The same turns and mirrors carry the whole set onto itself, and each row onto the other rows of its family. Which rows share a family with each named row? Give them in list order.
These 32 rows form 4 families of 8 rows each.
Z_861: [ -1.1  12.4   6.7   6.8  -0.1   7.5   1.0  14.2  -2.2  -4.7   9.1  21.5
  24.8 -25.3 -14.8 -16.9  -7.4 -13.3  15.3  48.9  18.3   7.1]
Z_197: [ 30.2  26.6   2.0 -20.9  -0.3  10.6   2.7 -17.3  20.5   3.1  16.0   8.9
  15.9 -11.1 -18.7  20.0   3.6   4.5   8.8  -2.8  27.9  -6.9]
Z_714: [  7.9  11.3  14.4  -2.6   0.8   2.7 -15.5  17.2  -2.3  16.3  25.5 -10.1
  25.6  16.2  -7.7  22.9  11.9 -13.9  24.9  22.1   1.1 -15.2]
Z_88: [ -3.9   6.0   9.2  15.5  -1.7   5.4  -2.6  12.5   2.7 -15.0  15.4   7.3
  31.1  -7.8 -26.6  -5.3   1.5 -10.9  18.8  54.7  12.2  -2.7]
Z_944: [  4.7 -10.0  17.7   3.3 -10.8   2.8 -13.2  32.8  -7.1  16.9  25.6  -9.1
  21.7   7.6  -4.1  18.0  -0.6 -17.3  26.9  19.7  -2.0 -22.9]
Z_325: [ 17.7  -3.0   6.1  -8.9 -20.3  18.4 -13.9  15.7  -2.7  19.1  -0.9   0.8
  14.1 -43.1 -19.3   9.7 -29.0 -17.7   7.5  -1.7  13.5   9.4]
Z_667: [ -4.0 -26.0   4.4  28.4 -42.2  -8.7  10.2  20.2  -3.6  -3.4   8.9  -8.2
  12.6 -22.7 -21.9 -14.4 -22.1   1.9  13.5  10.6  -6.6  -5.8]
Z_561: [ 18.9   5.1   8.2 -10.9 -22.8   7.7 -20.4   0.8 -16.8  31.1   9.5   1.6
  14.7 -40.0  -2.5 -10.2 -22.6  -4.7  11.8  -1.8   5.9   9.5]
Z_863: [  2.5  -0.1  17.4  -6.5 -10.7   0.9  -7.6  31.3 -13.7  29.1  26.2  -3.0
  19.4   7.3   1.9  17.4   2.9 -14.6  21.8  20.1  -4.8 -13.9]
Z_264: [ -2.0  -1.8   3.9  19.2  -1.0  -7.6  29.0  11.2  18.4 -14.1  24.6   1.7
  16.1  20.6 -23.1   1.7  17.7   3.6  13.6  22.5  12.9 -17.2]
Z_713: [ 16.9   3.6  -7.4  13.6 -11.2   0.4  18.8 -22.1  15.6  -5.6   8.4   1.3
   9.7 -27.2 -29.4 -26.0  -8.0  15.6  -1.9  -8.5  24.2  10.7]
Z_763: [ -9.4   3.6   3.3  12.7  -7.3 -10.2  38.0  11.9  11.8  -3.8  27.0   8.1
  13.5  20.0 -19.9  -1.7  17.7   9.0   8.9  22.3   6.1  -6.8]
Z_494: [  5.0   6.6  -4.1   3.2  -6.4  17.7  10.9  25.7  14.2 -14.4   8.3   7.2
  32.9 -21.3 -15.0   5.2  -8.3 -10.2  16.3  45.2  27.4  -2.3]
Z_730: [-10.1 -28.3   3.6  13.9 -40.6   0.3  12.8  39.9   8.8   0.7  13.5  -8.4
  19.8 -14.9 -21.3   4.3 -22.2  -6.4  19.4  11.6  -0.9   7.2]
Z_881: [  0.5   7.4   5.2  14.0  -3.9  -9.4  25.5  -0.9  13.6  -1.2  25.1  -8.9
  11.3  28.3 -29.2  13.1  23.5   9.2   6.0   6.1   2.3 -10.5]
Z_59: [  6.4   1.2   5.8  12.2  -0.9  11.3  -9.1  15.4   1.8 -10.9   6.8  12.1
  27.8 -28.4 -18.7 -13.9 -11.7 -16.4  18.0  44.9  21.5  -2.1]
Z_932: [  2.1   2.3  -0.4   2.3 -18.9  -8.2  28.4   7.8  32.5 -14.7  31.5   0.2
  21.7  16.8 -21.9  13.2  10.4  16.8  20.3   9.6  13.3  -9.8]
Z_508: [ 10.0   5.7  -9.6  11.5 -25.9  -4.6  19.3  -2.4  26.2 -13.0  -4.8   7.0
  10.2 -32.9 -27.3 -10.7 -17.5   7.1   5.3  -9.5  14.6  17.1]
Z_458: [  9.4  -8.2  15.1 -16.8 -14.8  14.9  -5.4  25.4   3.1  16.7  35.2  -6.7
  23.7   6.6 -12.5  34.9  -2.3  -8.8  22.0  18.6  11.4 -18.2]
Z_65: [ 18.4   0.6  -1.3   1.7 -24.1  -1.3   4.2  -9.7  -1.1  30.4  14.9 -27.3
   6.6  -8.5 -16.2   2.5  -3.7  11.6   2.8 -33.5  -1.4   5.2]
Z_989: [  7.9  10.1  -6.6   9.4 -18.4  -3.9  25.5 -19.6  10.2  -2.2  10.9  11.9
   9.5 -26.5 -24.8 -29.2  -7.3  19.9  -1.7   1.4  17.0  16.1]
Z_368: [ 20.3  27.2   2.4 -18.4  15.8  10.6   1.6 -10.4   5.6  21.2  25.7   8.7
  17.5  -2.1  -6.7   0.2  12.5   1.4   8.1   7.0  26.6   3.3]
Z_200: [ 25.5  20.3   6.0 -13.0  20.6  12.0  -4.7 -10.7  11.4  14.5  25.5   0.8
  17.3   1.9 -11.5   6.6  14.0  -4.2  11.3   1.1  29.8  -6.7]
Z_346: [ 24.1  -5.9   5.4  -2.7 -20.3  11.3 -22.2  -0.6 -10.8  27.0   8.4  -9.3
  14.3 -40.1  -8.9 -10.1 -25.9  -5.6  12.8 -11.6  10.3   2.8]
Z_275: [ 10.4  -2.8   5.3  -4.0 -29.3  -9.5  18.0  -2.9  -2.5  32.4  29.3 -13.1
   2.7   5.8  -9.9   4.7   1.6  17.7   6.2 -26.3  -4.0  -4.3]
Z_535: [ -6.8 -17.9   8.8  24.2 -40.9  -3.2  -1.3  25.5 -13.5   3.3  11.4 -15.8
  22.0 -14.1 -18.6  -0.3 -17.1  -3.9  17.6  28.1 -13.6  -8.8]
Z_906: [ 21.0  25.3  -0.2  -6.5  14.3   8.0   2.7 -22.3  15.0  13.2  20.0  -3.6
  14.9  -0.7 -23.0  -1.1  14.2   4.5   3.2  -7.4  24.5  12.1]
Z_335: [ 15.1  -8.5   3.2   3.3 -20.9  -7.7  15.1  -4.3   6.7  22.5  26.4 -19.7
   2.0   8.8 -15.4   5.9   3.7  14.7   7.1 -33.1   0.4 -10.2]
Z_887: [ 15.3  -0.7   3.0   4.2 -22.9  13.8 -25.1   3.9 -11.4  16.7   6.6 -10.6
  25.8 -42.2 -13.9 -14.6 -25.3  -8.1  14.6  13.9   8.2  14.5]
Z_397: [ 14.3  -9.0  10.5  -8.3 -33.5  -7.3   3.4  -2.3  15.5  18.7  21.9  -5.6
   1.3  -4.2 -25.6  17.6 -10.1   9.4  10.7 -36.1  -0.2   1.3]
Z_52: [  6.2  -5.1  -6.6  21.0 -28.5   1.8  17.5 -15.5   3.7  -0.9   4.8  -7.8
  11.6 -31.5 -35.6 -24.0 -15.5  14.9  -3.5  -1.6   9.3  19.2]
Z_373: [-10.5 -19.0   7.8  20.9 -45.1 -14.0  15.1  22.4  -9.8   5.9  12.5   0.5
  10.2 -15.6 -18.0 -12.0 -18.5   3.5  12.6  14.5 -14.6   0.1]

Which other rows belong to the same family as Z_989? Z_861, Z_561, Z_863, Z_763, Z_368, Z_275, Z_373
Which other rows belong to the same family as Z_346? Z_944, Z_667, Z_264, Z_713, Z_59, Z_200, Z_335
Which other rows belong to the same family as Z_881? Z_714, Z_88, Z_65, Z_535, Z_906, Z_887, Z_52

The same turns and mirrors carry the whole set onto itself, and each row onto the other rows of its family. Which rows share a family with each named row? Give them in list order.
These 32 rows form 4 families of 8 rows each.
Z_534: [-17.3 -26.5  30.0   9.0  19.0  25.8   3.1  20.3   4.4  -1.5 -18.5   8.6
  21.7  19.8 -40.0]
Z_766: [-11.7 -31.0  -2.7  34.4 -29.3  29.7   3.5  -1.9  19.6  31.0  -9.4  11.8
  28.9   5.5 -24.5]
Z_969: [ 17.9 -18.1   5.5  13.8   6.0  31.0  -7.0  -4.3   2.2 -20.5   7.1  10.2
  11.0  -9.0 -25.3]
Z_712: [ 18.7 -29.0  24.6  22.5   2.6  37.7   9.5 -10.5  16.0  -1.5  -3.4   3.4
  55.9   1.3   4.4]
Z_910: [ 11.6 -19.7  -3.4  19.8  -2.9  38.6   0.3 -17.9  -7.2  -7.8  -2.6   8.7
   0.3   2.6 -23.0]
Z_467: [ -1.4 -21.1   9.5  10.4  46.1  39.5  11.3  -4.4   5.3 -11.5 -27.3   0.0
  36.7  -7.6  -4.7]
Z_626: [-36.2 -28.3  15.8  16.2  19.6  35.9   3.0   3.2  19.9  21.7 -29.1   8.6
  63.8   0.0 -10.0]
Z_680: [  1.1 -21.1 -17.6  26.5  -1.3  38.1  -5.2 -18.5  36.9   0.3  -9.9   4.2
  44.8 -27.1 -10.1]
Z_636: [-36.3 -27.7   4.8  25.7  13.4  30.7   0.1  -9.0  33.3  11.1 -20.9  -1.6
  67.0   1.4 -15.8]
Z_827: [ -8.4 -20.6  34.1  19.4  16.3  28.5   4.6   7.0  -1.8   9.9 -13.2  13.8
  22.0  31.2 -28.4]
Z_665: [ 14.4 -23.6  30.8  25.9  -7.3  29.6  23.3  -5.4  22.9   2.8  -5.1  -5.1
  45.1   2.9 -10.1]
Z_423: [ 16.0 -21.8   8.2  13.1   2.0  40.7  -1.5   7.6  -0.9  -7.2  -5.2  12.1
  -3.1  -5.3 -25.0]
Z_999: [-13.6 -26.0 -20.4  17.0  -7.9  46.2 -11.6 -14.7  21.2   0.5 -18.1  -1.7
  44.1 -30.0  -2.9]
Z_362: [-13.9 -29.2  15.4   7.7  36.8  46.5  -1.4 -14.1  -8.6 -21.2 -21.9   5.3
  36.0  -6.2  -7.5]
Z_188: [ -6.2 -18.6 -18.7  12.9  -6.7  43.5   2.6 -16.2  27.6 -13.4  -3.9   9.4
  36.7 -26.1  -1.4]
Z_787: [-10.6 -28.5  -0.5  29.4 -26.0  24.9  -3.2  -2.7  26.6  31.1  -4.6   7.8
  36.4  14.0 -22.8]
Z_649: [-45.6 -23.6 -11.1  11.5   4.8  44.7  -8.3  -2.5   0.8   4.2 -26.7  15.6
  15.3  -2.5 -33.6]
Z_159: [ -5.8 -17.9  -2.8  29.9 -23.4  24.1   4.4   4.2  26.4  13.8   0.6  11.1
  30.0  14.4 -41.0]
Z_320: [-14.2 -31.1  30.6  25.8  22.2  27.8  -3.6  14.9   4.9  16.7 -22.4   1.6
  27.7  21.6 -39.7]
Z_869: [-12.7 -30.8  27.0  21.5  16.4  27.9   5.3  10.4  -8.1  14.5 -12.3  20.7
  25.7  28.7 -28.5]
Z_199: [-13.1 -29.5 -14.5  20.7  -9.8  48.1  -3.0 -26.3  19.1  -4.5 -19.9  -3.3
  38.9 -28.9  -3.9]
Z_860: [-19.0 -28.8   2.8  28.3 -30.4  31.1 -12.3   3.0  27.5  14.7   1.3  11.0
  27.4   3.5 -37.0]
Z_300: [-31.7 -21.1 -15.8   8.5   8.6  41.8 -19.8  -5.5  16.1  -1.2 -19.9   2.2
  14.7 -10.2 -46.9]
Z_841: [ 14.7 -18.4  -1.1  20.2 -11.5  38.8  -9.3 -11.5  -0.2 -12.2  -2.4   3.5
   2.6   0.9 -21.2]
Z_516: [-10.1 -30.0  15.3   5.6  41.1  40.1  -6.1  -2.3  14.4 -15.6 -28.9   2.4
  36.3 -22.5  -8.7]
Z_141: [-11.3 -18.1  14.8   6.7  34.0  50.2  -2.9  -5.8  -7.0 -21.3 -26.8   4.6
  30.4 -13.0  -8.4]
Z_905: [-41.0 -17.5 -10.4  13.8   5.6  37.3 -15.9   2.2   3.6  11.1 -28.1   8.6
  10.4  -0.6 -35.4]
Z_901: [-37.5 -40.4  16.3  22.1  10.0  37.9   1.9   1.4  17.9  17.9 -29.3   8.3
  64.6  -2.7  -8.8]
Z_439: [ 19.7 -36.9  23.9  30.8   3.0  31.4  10.5 -14.2  10.0   5.4  -5.1   1.5
  49.5   2.3   1.9]
Z_196: [-35.5 -26.0 -18.2  13.3  22.5  41.4 -24.6   3.6   9.9   0.3 -22.0  15.6
  19.0  -7.3 -31.1]
Z_736: [ 15.3 -26.7  27.9  27.3   9.0  22.7  18.3   7.0  25.1   0.2  -8.8  10.5
  51.3   2.7  -2.3]
Z_172: [-33.9 -29.3   6.6  21.4  11.3  32.9   5.6   5.9  39.3  18.9 -36.0   3.1
  55.3   1.1 -24.8]

Which other rows belong to the same family as Z_999? Z_712, Z_626, Z_827, Z_787, Z_841, Z_141, Z_905
Which other rows belong to the same family as Z_159? Z_534, Z_969, Z_680, Z_300, Z_516, Z_736, Z_172
Which other rows belong to the same family as Z_188? Z_467, Z_636, Z_665, Z_423, Z_320, Z_860, Z_196

The same turns and mirrors carry the whole set onto itself, and each row onto the other rows of its family. Which rows share a family with each named row? Give them in list order.
These 27 rows form 9 families of 3 rows each.
Z_709: [-21.4  24.9 -13.8   9.2 -18.6 -19.1  13.0  16.2]
Z_487: [  6.5  -1.9  16.0   7.0   7.2 -26.9  -9.6  -1.9]
Z_486: [-25.7  27.4 -14.6  -1.9 -11.2  -6.5  17.7  20.0]
Z_321: [ -2.8 -19.1  -9.1  -6.4 -17.0  14.2  15.1  -1.9]
Z_549: [ -0.7 -18.5 -10.8 -12.2  -4.9  14.4  13.4  -3.3]
Z_255: [-21.9  33.5  -6.1  -1.3 -16.5  -2.5  19.8  11.8]
Z_739: [-10.2 -19.6  -0.7  -9.9  -1.1  18.7  10.8  -1.2]
Z_752: [  4.4 -17.8  -8.5 -12.6  -8.8  15.8   9.8  -0.4]
Z_286: [ -1.2   7.4  19.8   9.3   9.9 -27.3  -7.9   5.3]
Z_191: [-19.4  21.6 -21.1   6.6 -22.2 -10.2  15.7  13.6]
Z_234: [  5.0   8.3  10.0  10.1   4.9 -31.4 -11.0  -0.1]
Z_152: [-19.8  26.8 -17.5   0.3 -14.4  -5.7  17.6  23.4]
Z_506: [  3.4  17.9  23.2   0.1   9.2 -20.8  -5.0  -2.0]
Z_741: [  0.4  10.1  18.6   0.5  17.0 -24.7  -8.9   4.3]
Z_672: [-17.9  26.9 -20.2   2.4 -16.7 -12.8  14.1  19.4]
Z_24: [-22.4  26.8 -21.0   2.4 -11.4 -15.0  15.5  15.9]
Z_242: [  9.3   7.2  11.8   2.1  10.5 -27.6 -11.7   3.7]
Z_142: [ -2.3 -17.2  -1.6 -15.1  -1.4  19.7  12.5  -0.6]
Z_357: [  6.0  11.0  16.1   3.3  12.7 -26.3  -9.2   7.6]
Z_134: [ -5.6   5.8  18.7   4.9  18.0 -23.4  -9.5   2.2]
Z_394: [  4.7 -21.0  -6.5  -6.1 -11.4  10.1   8.2  -7.1]
Z_663: [-26.0  22.0 -11.7   5.8 -17.8  -7.1  19.1  20.2]
Z_171: [ -2.6 -21.5   2.3  -7.7  -6.8  16.7  11.7  -0.3]
Z_133: [  5.1   4.7  10.7   2.3  15.0 -26.9  -9.6  -0.4]
Z_777: [  4.8 -17.7  -2.1 -12.9  -4.3  18.4  10.6   2.8]
Z_547: [-31.5  23.8 -11.9   3.7  -9.1  -7.5  15.5  17.9]
Z_266: [  0.6  -8.4   6.4 -13.9  -7.9  19.8  14.0  -6.7]

Which other rows belong to the same family as Z_487? Z_709, Z_321
Which other rows belong to the same family as Z_191? Z_234, Z_394
Which other rows belong to the same family as Z_152? Z_357, Z_777
Which other rows belong to the same family as Z_24? Z_549, Z_133
Which other rows belong to the same family as Z_506? Z_255, Z_266
Which other rows belong to the same family as Z_134? Z_739, Z_547
Which other rows belong to the same family as Z_663? Z_286, Z_171
Which other rows belong to the same family as Z_741? Z_486, Z_142

